Each row of M is roughly a mix of the hidden directions of one of several groups.
M:
[[-32  -9   5   1 -24  59  57   0  -2  37 -25]
 [ -4   3 -74  43 -31 -18  16   6  10 -17 -34]
 [ -7  -8  17 -27   4  27  74  25 -11  43  25]
 [-62  -7 -15  11 -44 -16  13   4 -44  41  16]
 [ 29 -50  20   0 -45  16  60  18   7  12 -19]
 [-23 -49  23 -34  -1  39  56   4  -4  22  27]
 [ -6  55  16   1 -52 -45   9  19   2  43   9]
 [  2 -63  -9 -46  30   4  -2  16  22  17  49]
 [-28 -67  26 -33  31  30  -8  -1  17  29  20]
 [-12  11  43  -6 -44  13   1   8 -72  30  12]
 [-24  34  13   5 -34  14  50  26  11  49 -39]
 [  9 -79 -22  -9  36  -6   5  40  -4  17  18]
 [ -3 -57  22 -31  14  27  47   6 -12  31  39]
 [  5  40   5  12 -10   3  54  33 -12  61  26]
 [ 22  29  -3  33 -25 -33 -42 -28 -57  13 -18]
 [-27 -92  -4 -12   8  13  -2   3  -8  24  15]
 [-22 -52  12   3  36  56  28 -21  -7  27  27]
 [-20 -30  27 -44  -9 -31 -64 -18  15 -22  18]
 [-25  59   7  12 -15   1  59  41  16  24   3]
 [ 26  35 -11  59  24  16  22  -3  14 -34 -48]
 [ 13 -68  -1   0  40  16 -54 -24  -1  -7 -18]
 [-56 -49   6  19 -22 -31 -17  -6  17 -18  48]
 [ -4 -58  27 -32  54  21  22  27  -4  24 -14]
 [-15  51 -47  34   8  25   1  27  32 -23 -36]
 [-23 -74  43  -8   1 -16   7 -26  -7  40   0]
 [ 29  -8 -37  36  -1 -29   2  49  14 -42 -42]
 [ 33 -11 -41 -12 -11 -25 -38 -59 -13  14  37]
 [-25 -34  21 -12  22  50  25 -21 -23  34  48]
 [ 21  34  22  37 -12  -3 -35 -61 -45   4   0]
 [  5  12  -4 -23 -35 -81   1  23  -8  36  -7]
 [ 24  35 -38  43 -13 -37   5  29  27 -29 -38]
 [ 20  39  34 -27 -24 -64  10  30  23  -4 -24]
 [-35 -61 -39  15   3  41  12  13 -32  13  25]
 [-38  29  15  13 -57 -57   2  15  18   4  27]
 [ 15 -56   4   5  59   5  14  33 -28  20 -33]
 [-48   1   6 -44 -31  39  23 -17  33  -7  42]
 [-10   6  -1 -25  33  -2  12  17  87 -27  -7]
 [-39  -7  30 -24   2   6  -2  37  63 -19  41]
 [-24  10  20 -46  20  -2 -31  56  52   9  -2]
 [-52  32  -8 -10 -50   4  12  34  39 -26  22]
 [  9 -54  45 -37  48  11   3  14 -14  35  -3]
 [-39 -20 -29  17  -3  41  36  -4 -25  32  53]
 [ 19  46 -34  29   8 -48 -43   8   5 -20 -36]
 [ 38  24   8  34  42  39   5 -33  21 -34 -37]
 [-64  36  21  -5 -22   5  10 -16 -27  51  19]
 [  2 -28 -18 -15   6 -72 -35   1  -9 -21  47]
 [ 20  43 -14  13  -4   1  43  17  14 -35 -66]
 [-19 -58  27 -25  40  21  22  36 -20  27 -19]
 [ 22  12  -4  13 -48 -56   5  11 -62 -12  10]
 [ 77  18   4  20  -6 -37  10 -14 -12 -43 -15]
 [ 30 -61  23 -11 -42  -9  13 -16  51   6  15]
 [-12 -40 -44  -4  32 -27 -10  -4 -15 -46  52]
 [  6  42  57  -2 -28  -9   1  19 -43  21 -43]
 [-12 -54 -26 -11  42  21 -12 -19   0 -62  10]
 [ 49  38  24   0   9 -30 -42   4  21 -21 -50]
 [ -8 -38  30  26  -4  39   4 -24  -7   7  72]
 [  1   6  47 -12 -18  10 -22 -15 -70  34  31]
 [ 32   0   1  29  41  52  26 -57  10 -14  -8]
 [  8 -62 -39 -14  47  -5   2  10  47  -6  15]
 [-11 -76  33 -21  26  26   2 -20  -4  27  23]
 [ 32 -15  -1 -22  22 -39 -70 -16   2 -37 -15]
 [ -3 -54 -30 -21  61  24  13 -10  34  -5  24]
 [-45  -4  26 -53 -19  -1 -21 -14 -14  45  42]
 [ -4 -69  23  -7  36  -4  14  29  26   9 -45]
 [ 16 -60 -17 -46  38  -5   0  24  14  21  39]
 [  3  16   2  12 -41   6 -12  -5 -82  23  32]
 [  7  39  58  10 -41   7 -22 -39 -37  11  15]
 [ 65   2   8  33  24   8  28 -49  13 -29 -20]
 [ 47   3  28  10  52  33  -3 -33  33 -29 -27]
 [ 19  23   6   9 -42 -77 -10  22 -11 -13 -30]
 [ 46  75 -30  13  16 -13   3  19 -21  19 -13]
 [ 36 -75   7  -2  32 -29 -29   5  15  16  16]
 [ 29  37 -18 -46   9 -17  16  21  -5   6 -69]
 [ 14 -33 -12 -19 -13 -57 -49 -17   0 -31 -40]
 [-38   6 -48  50  13  39  32  25  17   4 -26]
 [ 48  31  44  -5  30  -2  -1 -45  42 -13 -22]
 [ -4 -14  49 -36  -5  -1  -4 -64 -13  36  32]
 [ -9  69 -33  46  17  32  22  16   7 -16  -8]
 [ 25 -39  10 -26  49  41 -11 -23  52  -9   4]
 [  4  69 -43  44  -7  21  29  -1  -7 -20 -10]
 [ 45  62 -37  26  -9  -9  13  17   2 -44 -10]
 [-34   1  16   3 -17  36  69  15   0  27  43]
 [ 26 -21  49 -48 -21 -53 -19   3  -2  25  21]
 [ 57  31   0  34  14   6  20 -53   8 -31 -23]
 [ 14  29  47  42 -16   7 -21 -48 -47   5 -17]
 [ -8 -55 -38   5  48   5 -13 -12 -12 -41  38]
 [-34 -38  10 -57   5  22  16   7  52   2  32]
 [  5 -63  10 -55  29   2   7  21  29  22  27]
 [ 29  -2  31 -21 -38 -38 -11  43 -43  38  -9]
 [  3  41   9 -27 -19 -62   6  31  27 -22 -40]
 [ 17 -45  -6 -21  26  -6 -53 -32  -6 -53  18]
 [ -6  10   0  20  23  84  13 -22   5 -41   7]
 [ 37  52 -19 -14 -28 -41 -35  21   5 -41 -11]
 [ 36 -29  -8   5   4  21   7 -87  -9  -8   9]
 [-17  -9  -5   8  36   4  30  29  56 -24 -57]
 [ 44 -16 -60  29 -24 -33   0 -24 -19   4 -35]
 [  9  12  -4  -4 -33   1 -22 -15 -73  27  49]
 [-65 -12 -27   1   5  32  10  57  -2  26  17]
 [ -4 -75  -2 -23  50   9  12  33  -6  22   1]
 [  9 -67  11   0  69   6  -2   4 -10  18 -25]
 [ 32 -28 -16  26  21 -56 -44  10  -3  28 -37]
 [ 22 -65 -22   2  38 -11 -30 -51   0  15  -3]
 [  2 -44 -37  11  33 -57 -31   5  -9 -26  32]
 [ 27 -71  24  -5  16  -7 -43 -15   2  23 -36]
 [ 22  73 -24  11  14  18 -19  15  27 -41 -24]
 [-29 -41  25 -17 -20  21 -42 -31 -11  39  43]
 [-27  15  16 -21  -4  34   5   7  25 -15  82]
 [ -5 -37 -39 -15  43  -8   4   2  71 -21  -3]
 [ 40  66 -26  28 -23 -26   7  -6  -7 -37 -19]
 [ 15  45  41 -10 -39  16  22   3  22   0 -61]
 [-13  48   0  19   4  59  61  19   8   7  -1]
 [ 31  10 -13  60  23 -37 -32   7 -32  -4 -41]
 [ -6  41  31  18  -1 -25  35  50  39  26 -29]
 [-61  -9 -25  12  24  51  13  42  17  21   1]
 [  0  39 -10  41  -9  -5  15 -23  40 -34 -60]
 [ 29   0 -43  27  -9 -31  -9  50  12 -44 -38]]

One row of each group comes first, with its name. Which group is each row after those in?
[-14  20  39 -14  -8  33  -1 -18 -74  30  19]	(53)
[ 40 -50 -21  38  19 -11  10  28  15 -38 -38]	(102)
[-25  20   7  19 -11  29  70  26   0  44  26]	(71)

[ -9  32  44 -23 -54  -5  28  11  23  18 -47]	(71)
[ 46  66 -10  -3  15  19  19  17 -19  39 -29]	(71)
[ 29   9  23  30  28 -33 -10  34  35   7 -62]	(71)
[ 13  38 -51  17 -45  -6  -2 -46  26 -26  24]	(53)
[ -8  54  -4  33   9  64  12  -9  14 -42  -6]	(71)
[-12 -44  32 -28 -15  32 -38 -36 -14  39  31]	(71)
[  7  15 -52  40  11   8  -4  33  32 -38 -47]	(102)
[ 45 -47 -49 -12  31 -15 -15 -21 -25  22  27]	(53)
[-52  -6 -42  18  18  42  15  53  22  10  -2]	(102)
[ 10  23   8 -15 -19  10  62  15  15 -26 -65]	(71)
[-19  -8  33 -41 -31 -13 -23  23  38   3  60]	(53)
